Named moves, each a turn or a mirror, and the order they were made in; the first pair answered
k_695:
| +1.63 | -1.38 | -0.74 | +0.05 | -0.41 | +0.09 | +0.68 | -1.73 | -2.06 | -1.37 | -0.88 | -3.02 | -4.77 | +0.68 | +1.44 | -1.90 | -1.65 | -> | -2.31 | +0.26 | -3.46 | -2.26 | +0.17 | +0.78 | -0.19 | -2.33 | +0.58 | -0.16 | -1.76 | -2.83 | -3.04 | -3.13 | -1.51 | -0.48 | +0.52 |
| -1.40 | -3.23 | -0.46 | -1.15 | -0.61 | +1.15 | +0.44 | +3.48 | +2.36 | +0.90 | +1.78 | +2.92 | +3.16 | -0.43 | -3.28 | -2.13 | +1.01 | -> | +1.70 | -3.98 | +1.95 | -0.23 | -0.76 | +0.95 | +0.62 | +4.06 | +0.61 | -0.47 | +2.02 | +2.92 | +1.94 | +2.42 | -1.31 | -3.13 | +0.04 |
| -0.98 | -1.12 | -1.45 | -0.91 | +1.49 | +1.62 | +3.96 | -0.79 | +2.31 | +2.39 | -3.53 | -0.03 | +2.18 | -0.97 | +1.17 | -0.88 | +2.94 | -> | +2.20 | -2.15 | +1.22 | +0.46 | +1.19 | +1.28 | +4.51 | -0.23 | -0.26 | +1.14 | -2.77 | -0.38 | +0.63 | +2.03 | +3.57 | -1.99 | +0.77 |
| -1.13 | -1.05 | +2.10 | +0.74 | +0.13 | -0.53 | -0.41 | -0.09 | +3.02 | +2.12 | +2.40 | -1.61 | -0.71 | -1.30 | +0.68 | -1.83 | -1.53 | -> | -1.15 | -0.86 | +1.97 | +0.53 | -0.07 | -1.25 | -0.84 | +0.10 | +2.90 | +2.25 | +2.71 | -1.32 | -0.74 | -1.55 | +0.55 | -1.85 | -0.92 |
k_229:
| +0.25 | -0.82 | +2.18 | -0.81 | +1.67 | -1.44 | -3.15 | +4.95 | -3.60 | +0.36 | +2.63 | +2.68 | +1.50 | +0.75 | -0.35 | -0.03 | +0.99 | -> | -0.65 | -0.84 | +0.58 | -1.80 | +2.31 | -1.94 | -4.25 | +4.55 | -2.46 | +0.51 | +2.17 | +2.38 | +1.95 | -1.35 | -1.69 | +0.28 | +1.10 |
| +0.87 | +2.17 | +2.86 | +0.99 | -0.16 | +1.93 | +3.14 | +1.51 | -1.41 | +1.14 | +1.58 | +1.31 | +1.10 | +1.91 | +0.51 | +0.24 | -0.27 | -> | -2.92 | +1.94 | -0.53 | -0.79 | +0.40 | +0.81 | -0.06 | +0.06 | +2.21 | +1.58 | -0.19 | +0.95 | +2.35 | -1.88 | -2.74 | +0.87 | +0.84 |
| +0.69 | -1.49 | +2.14 | +1.47 | -0.16 | -1.08 | +0.82 | +0.34 | -0.75 | -0.95 | +1.93 | +2.44 | -0.87 | +2.50 | +1.21 | -0.19 | +0.46 | -> | -2.41 | -1.61 | -0.50 | -0.34 | +0.84 | -2.43 | -1.49 | -0.97 | +2.10 | -0.83 | +0.65 | +1.89 | +0.70 | -1.10 | -1.74 | +0.89 | +1.65 |
k_818:
| +3.66 | -2.42 | +1.56 | -1.04 | -0.06 | -2.02 | -5.38 | -0.02 | +5.71 | +1.06 | +0.88 | +0.47 | +1.93 | -1.88 | +0.38 | +0.37 | -1.39 | -> | +4.54 | +0.47 | -1.27 | -1.38 | -2.83 | +2.96 | +1.64 | -2.83 | +1.86 | -1.80 | -2.51 | -3.45 | -3.19 | -1.40 | +1.55 | -2.67 | -0.88 |
| -2.92 | +0.79 | -3.40 | -0.96 | -0.80 | +1.26 | +0.79 | -0.83 | +0.21 | +0.46 | -1.85 | -0.53 | -0.83 | -3.32 | -1.87 | +0.72 | +1.23 | -> | -2.60 | +1.39 | -1.32 | -0.02 | -1.13 | +2.22 | +2.83 | +1.48 | -0.40 | +2.05 | +1.05 | +1.59 | +1.37 | -1.98 | -1.27 | +0.91 | +1.96 |
| +0.57 | -2.01 | -0.61 | -0.76 | +1.11 | -2.96 | -1.12 | -2.05 | +0.37 | +0.14 | +0.68 | +0.38 | -0.46 | -0.18 | -0.05 | -0.62 | -1.17 | -> | +1.15 | -0.49 | -0.62 | -0.14 | -0.29 | -0.23 | +2.54 | -2.74 | -1.54 | -0.33 | +0.70 | +0.08 | -1.64 | +0.34 | +0.87 | -1.48 | -1.08 |
k_861:
| -1.23 | +1.49 | -1.62 | -2.90 | +0.59 | -3.27 | +2.42 | +3.19 | -1.76 | +1.98 | -0.27 | +2.31 | -0.18 | -0.67 | -2.23 | -0.78 | +3.42 | -> | -0.29 | +1.93 | -0.97 | -2.21 | +0.22 | -2.21 | +3.54 | +3.34 | -2.85 | +1.60 | -0.11 | +2.17 | -1.33 | +0.45 | -1.40 | -0.93 | +2.86 |
| +3.03 | -0.88 | +4.26 | +1.00 | -1.29 | -0.07 | +2.40 | +2.03 | -3.79 | -0.26 | +1.74 | +0.46 | -2.25 | +3.64 | +2.98 | -1.31 | -1.20 | -> | -1.33 | -0.40 | -2.61 | -2.38 | -0.61 | +0.26 | +0.15 | -3.24 | -0.78 | -1.76 | -3.86 | -3.87 | -4.80 | -2.24 | -1.26 | -0.75 | +0.20 |
| +1.22 | +1.50 | -0.97 | +0.12 | -2.56 | +0.66 | +0.69 | -0.13 | -0.73 | +1.42 | +0.67 | -0.99 | +0.81 | +0.28 | +0.61 | -2.96 | +0.62 | -> | -0.11 | +1.72 | -1.97 | -0.51 | -1.69 | -0.20 | -1.20 | -0.52 | +0.32 | +1.40 | -0.27 | -1.33 | +1.15 | -1.19 | -0.50 | -2.14 | +0.61 |
| +1.20 | +1.38 | +0.05 | +0.89 | -2.75 | +0.91 | +2.94 | +2.06 | -1.12 | +1.28 | +4.04 | +2.19 | +2.05 | +3.12 | +2.55 | +0.53 | -1.26 | -> | -0.81 | +2.45 | -5.03 | -1.14 | -3.33 | +2.60 | +3.24 | -1.72 | -0.63 | -0.87 | -0.97 | -1.68 | -0.77 | +0.22 | +0.54 | +0.00 | -0.42 |
Pairs:
(2 to 3 moves a pair)
| -0.23 | +0.45 | +1.51 | +2.43 | +0.54 | +3.63 | +0.37 | +1.20 | -0.38 | +1.12 | +2.16 | +1.51 | +4.07 | +1.82 | +3.44 | -2.23 | -1.23 | -> | +1.41 | -0.41 | +1.32 | +2.70 | +0.38 | +3.24 | -0.33 | -0.10 | -1.52 | -0.58 | +0.84 | -0.96 | +1.56 | +2.80 | +4.24 | -3.28 | -2.56 | => k_695, k_818, k_229
| -0.09 | -1.81 | -0.39 | -0.52 | +0.30 | -1.98 | -1.58 | -2.14 | -0.75 | -0.69 | -1.56 | -1.63 | -2.00 | -1.25 | +0.37 | -1.17 | -0.01 | -> | -0.97 | -0.39 | +1.99 | +0.15 | +0.06 | -1.20 | +0.73 | +1.36 | -0.54 | +1.92 | +1.71 | +2.68 | +2.06 | -1.03 | +0.02 | +0.07 | +1.46 | => k_818, k_229, k_861
| +3.53 | -2.57 | +1.67 | +1.14 | +1.09 | -1.69 | -1.36 | -1.56 | -3.35 | -1.49 | -0.76 | -1.40 | -3.37 | +3.63 | +3.05 | -1.23 | -2.06 | -> | -3.98 | +0.25 | -2.44 | -1.75 | +2.31 | -0.36 | -1.52 | -1.11 | +1.38 | +2.61 | -0.96 | +1.13 | +2.81 | -3.64 | -3.01 | +1.88 | +2.64 | => k_818, k_695
| +3.28 | -1.00 | +3.51 | +2.15 | -0.32 | -0.83 | +0.35 | +1.48 | -2.35 | -1.26 | +1.26 | +0.92 | -1.68 | +2.80 | +2.50 | -1.00 | -0.64 | -> | -1.33 | +0.41 | -3.00 | -0.93 | -0.62 | +0.65 | -0.13 | -2.69 | +0.48 | -1.87 | -3.45 | -2.51 | -2.68 | -2.94 | -1.28 | -0.23 | +0.65 | => k_861, k_229, k_695
| +3.63 | -1.53 | +0.00 | +0.84 | -1.81 | +0.97 | -1.91 | +0.18 | -1.13 | -2.48 | +0.68 | -2.23 | -4.33 | -0.54 | +1.97 | -0.26 | -1.98 | -> | -1.97 | +1.09 | -1.62 | -0.65 | -1.35 | +1.62 | -1.26 | +1.78 | +2.45 | +1.43 | +1.93 | +1.79 | +1.36 | -5.12 | -1.52 | +1.77 | +1.69 | => k_818, k_695
| +2.46 | +1.20 | +0.49 | +0.92 | -1.51 | +2.07 | +4.75 | -0.84 | -4.14 | -2.03 | -0.93 | -1.41 | -2.73 | +1.43 | +2.32 | -1.14 | -0.31 | -> | -2.95 | -0.32 | -1.71 | -1.26 | +1.37 | -2.67 | -2.78 | +0.21 | +2.63 | +1.31 | +0.18 | +1.07 | +3.25 | -3.86 | -2.17 | +2.90 | +1.67 | => k_229, k_818, k_818
| -0.99 | +3.04 | -2.80 | -1.89 | +0.92 | +0.34 | +2.06 | +0.36 | +0.83 | +2.00 | -2.18 | -0.79 | -2.08 | -2.74 | -4.10 | -0.61 | -0.79 | -> | +3.32 | +0.42 | +2.96 | +0.65 | +2.04 | -2.63 | -0.17 | +3.45 | -1.11 | +2.41 | +1.94 | +2.09 | -0.67 | +1.34 | -0.81 | +0.06 | -2.99 | => k_695, k_818
| -2.91 | -1.92 | +1.98 | -0.65 | +2.64 | -3.07 | -5.42 | +1.92 | +4.13 | +1.92 | +3.23 | +0.97 | +5.82 | -0.36 | -2.89 | +2.77 | +0.42 | -> | +4.65 | -1.94 | +4.64 | +1.85 | -0.53 | +1.21 | +1.52 | +0.10 | -3.82 | -2.69 | +1.56 | -2.01 | -1.73 | +6.00 | +3.39 | -1.85 | -3.15 | => k_695, k_229, k_861
| -1.45 | +3.49 | -1.33 | -1.52 | -3.07 | +4.40 | +6.60 | -0.45 | -1.56 | -0.64 | -3.10 | +0.28 | -0.74 | +0.69 | +1.65 | -3.00 | -0.01 | -> | +1.64 | -1.43 | -1.21 | -1.09 | -1.13 | -1.13 | -1.45 | -2.31 | -0.13 | -4.16 | -4.71 | -3.01 | -4.58 | +1.66 | +2.05 | -2.51 | -3.59 | => k_818, k_818, k_695
| -2.79 | +3.02 | -2.46 | -1.42 | -1.07 | +2.61 | +3.28 | -2.27 | -0.01 | +0.83 | -2.87 | -1.49 | -0.31 | -3.50 | -1.06 | -0.42 | +2.15 | -> | -3.47 | +1.31 | -3.00 | -2.02 | +0.15 | -0.18 | -0.74 | -2.25 | +1.62 | +0.20 | -3.39 | -2.13 | +0.13 | -4.20 | -2.06 | +0.66 | +1.79 | => k_861, k_818
| -3.05 | +0.55 | -2.68 | -0.36 | +0.47 | -0.18 | -2.82 | -1.67 | +3.47 | +1.52 | +0.17 | +0.21 | +1.12 | -4.69 | -1.19 | +1.18 | +2.09 | -> | +1.07 | -2.60 | -1.00 | +0.72 | +0.96 | -2.20 | -5.38 | -2.53 | +1.55 | -1.33 | -0.70 | -2.20 | -2.92 | -1.01 | +1.32 | -0.30 | -1.16 | => k_861, k_818, k_695
| +1.58 | +0.10 | -0.21 | +0.90 | -1.78 | +1.83 | +2.57 | -1.93 | -3.99 | -2.49 | -1.72 | -1.82 | -3.11 | +0.32 | +1.98 | -1.87 | -1.52 | -> | +1.57 | -0.53 | +3.53 | +2.08 | -0.46 | +0.86 | +1.89 | +2.49 | -3.25 | +0.62 | +2.97 | +2.51 | +1.79 | +1.65 | +2.39 | -0.55 | -1.01 | => k_229, k_695, k_818
| -0.50 | +1.78 | -2.02 | -0.77 | -1.21 | +2.72 | +3.33 | -0.90 | -1.29 | -0.26 | -1.18 | -1.29 | -2.18 | -0.53 | +1.00 | -1.01 | +0.63 | -> | -2.24 | -0.35 | -2.93 | -1.92 | +0.68 | -1.30 | -2.62 | -1.26 | +2.12 | +0.61 | -1.30 | -0.97 | -0.78 | -2.39 | -1.10 | +0.93 | +0.28 | => k_229, k_818, k_818
| -2.29 | +2.20 | -1.54 | +0.46 | -0.53 | +1.99 | +0.64 | +0.79 | +2.56 | +1.16 | -1.86 | -0.61 | +5.40 | -3.29 | -1.72 | +0.49 | +2.48 | -> | +4.15 | +0.24 | +2.39 | +3.56 | -1.31 | +1.54 | +1.21 | +0.74 | -2.31 | -1.77 | -1.40 | -2.53 | +0.60 | +2.97 | +2.83 | -1.56 | -1.22 | => k_818, k_695
| -1.08 | +0.74 | +5.02 | +2.44 | -0.15 | -0.30 | +1.87 | +4.59 | +1.38 | +1.18 | +4.83 | +3.76 | +1.44 | +3.14 | +0.61 | +0.51 | +1.40 | -> | -2.59 | -1.79 | -2.05 | -0.41 | +0.68 | -2.24 | -3.36 | -2.23 | +3.36 | -3.99 | -2.82 | -3.69 | -4.63 | -0.63 | -1.63 | -0.14 | +0.10 | => k_861, k_818, k_818
